(in the rows, 100 means zero)
Rotation paths and how fast each direction turns (degrees each step):
Each turn is a multiple of 5 degrees from 10 to 175, or 0.
Each row of a path follows its step; steps can be skipped.
Path 1:
step 0: 110 98 105 128 97 103 118 126 103 117 92 81 97 91 109 127 96 101 104 108
 80 98 124 88 99 103 113 116 91 143 90 102 101 95 94 120 109 111 108 116
 85 94 57 111 106 95 100 89 112 105 120
step 2: 127 124 82 116 118 93 110 104 101 89 115 99 117 117 97 95 96 92 113 127
 95 121 84 114 91 95 94 98 78 101 88 77 86 99 84 108 96 125 110 80 85
 119 88 105 129 127 111 121 102 90 92
step 3: 121 112 123 109 94 109 114 72 102 103 91 107 91 82 122 124 113 80 111 83
 91 90 93 92 117 98 128 115 92 112 98 92 128 63 101 96 111 102 109 96
 103 106 88 106 88 102 70 108 111 92 112
step 6: 119 92 121 114 98 90 88 89 102 88 65 116 97 90 111 102 113 88 104 100
 137 106 70 95 109 111 89 117 107 115 87 109 95 88 99 97 88 121 99 84
 115 114 98 86 69 133 94 88 95 105 113
step 8: 106 111 112 111 91 108 106 101 97 100 108 106 97 84 97 130 93 108 109 91
 80 76 129 86 108 106 125 107 101 123 96 127 94 86 65 95 85 104 103 106
 116 121 72 122 80 111 110 106 115 113 107
step 12: 121 109 75 115 100 101 86 111 61 102 119 114 98 117 90 127 83 94 103 110
 91 88 90 109 125 98 79 93 118 100 101 115 123 88 116 114 82 91 113 93
 91 81 81 81 100 93 95 128 87 95 100
step 13: 116 117 92 127 126 111 103 78 120 91 107 97 116 93 114 115 105 127 109
 122 84 99 123 125 94 102 94 125 86 113 96 113 78 98 101 88 109 104 109
 93 82 110 81 113 73 119 116 105 113 103 99
step 18: 99 133 103 96 128 104 119 121 116 97 98 95 102 117 91 112 118 80 95 115
 98 87 100 120 98 115 102 112 69 105 95 88 89 92 106 96 106 120 102 98
 90 137 83 103 105 125 124 121 90 88 112
step 24: 138 99 99 111 96 82 127 88 77 100 108 99 107 88 104 105 105 105 109 92
 80 103 96 102 103 103 98 111 105 125 104 120 86 86 59 90 84 111 114 80
 106 93 94 130 89 109 105 99 132 123 104
Speeds:
93 103 87 97 97 106 111 99 98 100 97 101 104 93 101 99 100 102 96 103
 106 114 99 98 104 103 98 104 98 101 96 91 93 106 98 102 98 97 101 104
 99 96 96 102 96 108 102 103 102 101 108
160
107 104 103 103 98 93 108 108 110 102 100 96 95 98 106 94 109 107 95 109
 100 100 98 101 97 100 96 97 98 96 92 102 92 98 104 103 98 96 106 102 96
 104 96 99 108 96 101 94 95 106 101
160
109 95 101 100 106 99 103 103 102 102 99 106 95 97 104 103 100 95 96 99
 102 103 105 105 103 99 101 101 104 98 99 90 101 103 94 99 102 100 100
 95 95 98 96 90 89 87 107 93 101 88 102
115
106 98 99 99 97 94 105 97 99 98 96 103 97 95 112 106 95 97 100 94 103 98
 105 99 104 95 100 93 104 103 105 98 100 98 104 108 102 98 92 104 98 103
 105 103 97 109 95 89 93 108 99
135
95 100 108 106 98 99 100 95 103 100 100 97 98 101 95 106 103 97 93 100
 91 106 99 108 101 99 91 90 95 104 104 94 104 108 105 105 110 105 104
 106 97 101 99 94 101 100 101 104 106 106 103
20
99 95 98 94 105 105 90 105 95 95 98 105 101 101 103 105 104 95 93 101
 102 101 98 108 107 100 92 101 109 90 90 100 103 103 99 97 105 95 102
 100 106 99 98 98 110 104 94 99 95 104 100
135
97 103 101 101 100 102 106 98 98 101 94 106 105 103 100 95 102 104 105
 108 103 104 95 93 105 103 95 92 112 97 105 105 104 93 104 103 104 104
 93 101 105 100 102 91 98 92 101 106 92 99 103
135
Path 2:
step 1: 89 85 84 107 87 110 123 151 109 80 116 144 98 80 86 98 76 81 122 102 116
 122 101 80 106 94 110 93 115 118 94 113 88 111 85 102 99 103 99 113 64
 115 93 106 104 90 104 114 117 108 107
step 4: 124 103 134 97 91 84 50 90 110 120 94 128 113 117 103 91 123 85 91 124
 111 72 101 97 98 107 99 87 84 94 95 114 94 97 96 117 67 105 92 83 114
 84 78 115 97 108 73 92 96 93 89
step 8: 122 104 99 120 82 78 102 111 103 120 115 106 114 73 118 99 83 97 96 116
 81 120 81 75 102 120 94 100 115 78 104 123 120 118 85 115 108 95 71 68
 103 112 115 135 98 98 115 92 105 68 95
step 9: 112 77 118 67 96 121 88 105 84 74 110 87 95 83 86 82 93 114 110 93 98 95
 102 93 79 108 91 65 71 112 67 101 101 81 102 68 121 119 98 108 112 111
 81 107 98 131 110 111 108 118 92
step 16: 106 85 97 104 95 100 111 83 103 69 105 105 116 115 108 109 86 82 107 102
 97 74 85 108 96 122 139 82 95 84 128 102 83 75 81 98 102 100 102 119
 112 140 126 139 103 115 102 105 95 125 94
step 18: 71 108 66 91 124 87 103 94 116 99 87 122 79 111 81 109 98 100 65 124 108
 97 75 96 98 88 112 115 102 100 95 104 109 126 87 110 68 96 93 90 104
 100 101 48 101 101 92 109 84 127 99
step 27: 117 85 98 111 85 86 114 97 77 90 78 90 117 84 105 108 109 76 109 86 103
 93 99 98 89 85 107 117 93 71 118 97 94 114 75 122 99 72 104 109 101 109
 130 159 109 122 102 105 108 80 106
step 28: 95 96 87 85 98 100 110 118 91 115 135 88 108 89 101 88 85 116 90 100 104
 111 109 62 117 114 106 102 111 119 71 94 114 77 122 63 119 99 117 135
 130 96 100 118 115 96 123 93 87 114 88
step 30: 84 111 117 94 101 122 108 115 112 75 98 107 114 121 131 110 120 90 102
 106 74 99 116 126 108 139 105 91 111 106 121 110 98 104 122 92 120 90
 84 75 111 99 95 59 100 107 99 108 94 83 67
Speeds:
96 96 100 95 102 116 93 108 101 104 103 97 98 97 96 101 103 99 102 94 99
 98 101 103 107 94 96 99 104 105 100 105 98 104 109 91 101 102 101 101
 108 101 107 98 95 104 102 101 95 103 90
170
101 98 92 108 101 102 104 101 103 100 101 99 100 94 97 102 103 95 96 111
 104 105 89 107 100 91 102 94 102 98 102 106 98 98 106 108 104 106 105
 97 106 106 102 102 106 104 95 96 107 106 103
170
95 105 92 98 102 104 102 103 104 99 101 102 109 91 103 102 94 98 98 99
 110 100 95 101 102 96 106 108 94 99 102 96 99 87 102 97 92 96 104 94 95
 97 97 99 103 96 107 103 97 96 93
65
111 93 100 107 103 96 101 102 101 95 92 100 99 102 102 101 100 102 102
 98 98 98 97 105 108 107 101 101 104 96 95 105 101 100 104 90 92 103 102
 99 103 107 87 103 107 101 109 103 97 101 100
55
99 103 99 99 112 99 102 88 104 98 107 95 93 99 89 98 103 97 103 92 106
 102 96 99 103 101 100 94 99 97 104 102 110 103 106 95 105 92 103 98 100
 95 95 96 102 93 98 104 100 99 106
95
103 100 100 103 103 100 99 107 104 109 102 93 106 99 107 93 103 94 103
 95 98 96 105 109 93 102 101 107 93 98 94 104 108 104 106 104 99 100 100
 92 104 95 98 108 98 94 92 97 99 102 103
170
Path 3:
step 2: 97 104 113 94 120 102 83 111 106 117 104 90 105 119 81 106 100 79 140 97
 63 77 86 102 81 108 107 91 107 71 100 100 94 137 125 101 114 108 89 116
 92 66 90 103 90 100 103 76 108 128 75
step 12: 103 118 71 114 102 92 106 88 115 115 107 91 105 100 114 83 99 91 125 131
 103 100 88 75 84 101 116 111 135 108 71 125 101 74 92 89 112 66 77 123
 113 80 124 108 80 106 88 74 98 96 93
step 16: 92 98 84 94 135 103 87 91 94 88 122 74 109 98 76 83 84 87 103 93 62 137
 76 106 110 105 92 113 112 95 106 70 105 109 98 92 111 126 77 89 115 96
 83 128 95 108 106 85 136 100 86
step 18: 117 79 102 110 105 104 81 94 100 106 86 88 112 113 84 116 97 90 103 89
 101 121 93 101 84 107 135 120 83 114 80 114 111 90 140 95 101 106 94
 118 94 60 87 130 72 106 98 81 142 101 84
step 20: 93 113 118 118 111 73 105 124 121 114 83 95 125 116 75 103 87 57 127 105
 115 86 103 110 73 118 103 96 89 90 103 113 117 103 108 107 126 101 98
 126 101 96 66 116 85 99 88 93 80 116 83
step 22: 80 122 106 144 130 73 130 82 101 65 91 79 105 112 68 91 93 96 81 99 82
 93 111 97 97 96 117 83 106 75 88 101 98 84 94 92 128 114 72 105 93 110
 97 95 103 91 77 100 99 88 93
step 25: 84 127 98 119 123 83 123 95 106 96 104 105 116 128 74 110 82 84 147 116
 106 69 93 120 84 91 110 88 110 109 84 98 93 96 101 100 115 95 90 96 143
 101 117 110 113 126 93 101 86 120 90
step 26: 118 113 91 115 104 109 86 96 117 115 69 111 129 110 103 97 96 80 81 94
 92 110 73 82 75 125 70 127 108 107 81 107 56 103 83 126 106 104 83 106
 107 93 113 129 86 102 87 94 87 107 95
step 29: 100 102 99 89 105 108 101 103 116 108 108 90 117 109 100 92 99 103 110
 123 89 132 67 92 108 124 88 125 109 97 61 80 72 120 119 88 122 84 103
 112 77 110 102 88 84 110 82 62 125 121 92
Speeds:
99 101 100 101 103 98 99 105 97 100 109 102 100 102 106 104 97 102 96 90
 100 99 99 101 96 98 101 103 93 97 104 97 108 107 113 98 109 91 101 104
 97 102 88 106 98 95 101 102 104 90 99
25
109 92 100 105 106 106 97 93 103 100 105 96 103 104 98 103 100 107 97
 106 92 103 92 96 105 110 97 106 97 103 107 108 100 109 107 101 101 106
 104 102 98 99 102 94 103 102 103 106 100 102 102
135
103 89 99 94 96 97 100 94 107 93 97 107 98 97 100 95 100 103 99 94 96
 103 93 91 102 102 99 96 108 99 100 95 98 106 100 110 98 95 99 92 101
 102 97 109 104 95 92 94 101 98 96
145
101 103 95 105 99 115 97 101 101 94 103 111 101 103 104 103 91 103 103
 102 104 97 100 103 104 100 93 94 105 96 96 103 99 105 97 100 98 97 93
 106 103 104 106 99 93 102 93 107 105 95 96
25
101 100 102 109 104 101 98 96 101 93 92 100 98 91 100 106 106 101 96 86
 105 97 109 95 95 100 103 104 99 106 98 108 100 105 103 94 92 102 96 97
 99 107 106 98 98 96 100 97 108 101 102
80
98 97 102 99 95 101 103 88 96 106 108 100 109 96 102 97 95 91 98 99 98
 94 107 102 95 107 106 96 110 103 99 108 102 100 104 101 100 98 103 97
 94 106 99 103 97 109 98 103 96 99 102
135
105 93 96 93 109 107 102 101 97 95 105 104 105 89 99 96 98 96 106 96 97
 93 99 95 103 93 104 114 96 104 101 101 102 93 94 100 101 93 97 100 108
 98 101 98 101 102 104 101 95 98 100
160
93 99 105 96 107 103 109 99 97 106 106 99 106 94 99 105 100 106 94 96
 101 97 93 102 99 90 102 97 105 95 107 97 94 104 98 100 94 106 96 98 94
 89 101 98 101 101 100 101 109 102 95
130
Path 4:
step 5: 100 100 127 109 88 100 122 136 100 117 87 134 92 97 92 101 100 111 112
 99 97 118 70 84 134 107 79 95 127 99 80 118 106 81 102 93 79 91 89 93
 104 88 109 101 97 100 96 100 125 80 116
step 9: 105 94 120 121 85 109 142 83 74 112 99 101 82 114 94 82 104 81 81 105
 104 84 99 115 120 91 84 104 101 107 109 95 120 72 97 107 113 111 89 88
 90 63 91 99 86 108 85 110 112 96 129
step 11: 101 123 123 89 98 80 97 109 96 121 114 106 116 92 109 105 96 80 119 90
 62 132 101 109 92 101 91 101 85 86 115 93 108 115 109 88 90 71 90 92
 134 90 75 111 95 97 85 122 104 122 113
step 13: 113 118 111 111 88 83 110 116 96 126 98 110 83 104 100 113 113 106 92
 128 98 117 71 98 129 104 84 87 117 113 97 115 92 62 97 116 100 88 83
 120 71 106 111 102 95 105 83 113 72 94 112
step 19: 115 126 98 135 106 83 81 95 77 93 120 90 113 87 102 123 108 75 105 105
 72 121 90 124 90 94 82 87 116 103 113 101 96 105 94 91 105 72 111 91
 100 117 66 112 107 106 84 107 118 103 99
step 20: 112 125 109 134 98 82 110 113 86 107 104 110 100 109 113 113 98 102 127
 114 116 113 87 109 116 77 76 105 111 104 120 95 101 86 103 117 112 98
 97 70 69 116 79 84 90 95 89 106 134 105 90
step 21: 112 100 146 117 90 116 108 98 100 112 113 131 69 117 105 85 89 101 112
 112 111 117 66 97 141 77 90 93 106 98 106 94 103 74 91 103 101 109 103
 92 94 108 104 99 85 103 80 92 100 94 110
step 25: 113 96 121 122 107 100 113 104 81 97 103 92 94 107 79 111 78 82 62 121
 94 92 85 99 121 112 99 101 112 100 108 132 111 77 101 91 98 98 68 105
 86 78 86 84 109 110 84 111 93 74 125
step 26: 99 88 110 105 96 93 92 115 76 103 115 103 112 96 88 116 92 74 86 110 87
 119 115 114 104 110 82 77 91 100 107 113 110 85 92 62 103 125 65 69 93
 104 74 107 105 122 94 93 93 108 124
Speeds:
90 106 103 91 107 89 100 100 103 99 101 104 101 91 93 100 97 99 99 100
 109 96 104 100 95 99 98 101 103 98 97 96 98 98 101 98 108 110 92 96 95
 106 101 97 95 98 106 103 107 100 97
175
97 104 98 105 97 101 104 103 98 108 94 93 108 98 99 101 91 96 105 98 95
 104 98 98 88 91 110 98 100 91 97 98 105 106 99 103 103 96 106 103 93
 106 100 93 98 98 100 96 103 104 104
90
102 97 103 101 102 97 103 93 90 98 95 101 99 111 93 102 101 90 97 96 96
 96 108 105 96 106 106 97 96 102 109 98 98 105 100 93 107 95 94 99 101
 96 100 92 106 104 106 104 104 100 103
45
101 105 97 101 102 99 88 97 93 92 102 108 113 98 101 101 109 98 101 92
 100 101 105 100 99 101 98 105 89 94 93 105 104 100 105 96 97 95 104 97
 96 103 101 104 93 104 100 98 100 99 106
95
104 95 97 94 100 102 104 107 99 104 103 93 103 96 99 104 98 98 102 99
 101 98 103 97 101 105 100 105 92 97 100 94 101 94 94 95 96 103 89 105
 97 87 101 102 95 96 94 104 102 106 114
20
88 92 105 95 96 97 102 103 99 97 94 104 101 101 98 93 101 95 105 95 91
 98 93 103 102 103 101 115 102 95 97 98 92 103 90 107 97 98 100 95 101
 98 97 103 99 101 100 99 97 101 97
60
97 95 108 95 97 99 98 107 107 105 94 105 104 98 108 96 94 92 102 97 102
 102 95 97 104 96 96 97 93 104 104 98 102 101 110 89 100 100 105 99 107
 94 106 98 100 102 106 92 105 103 99
65
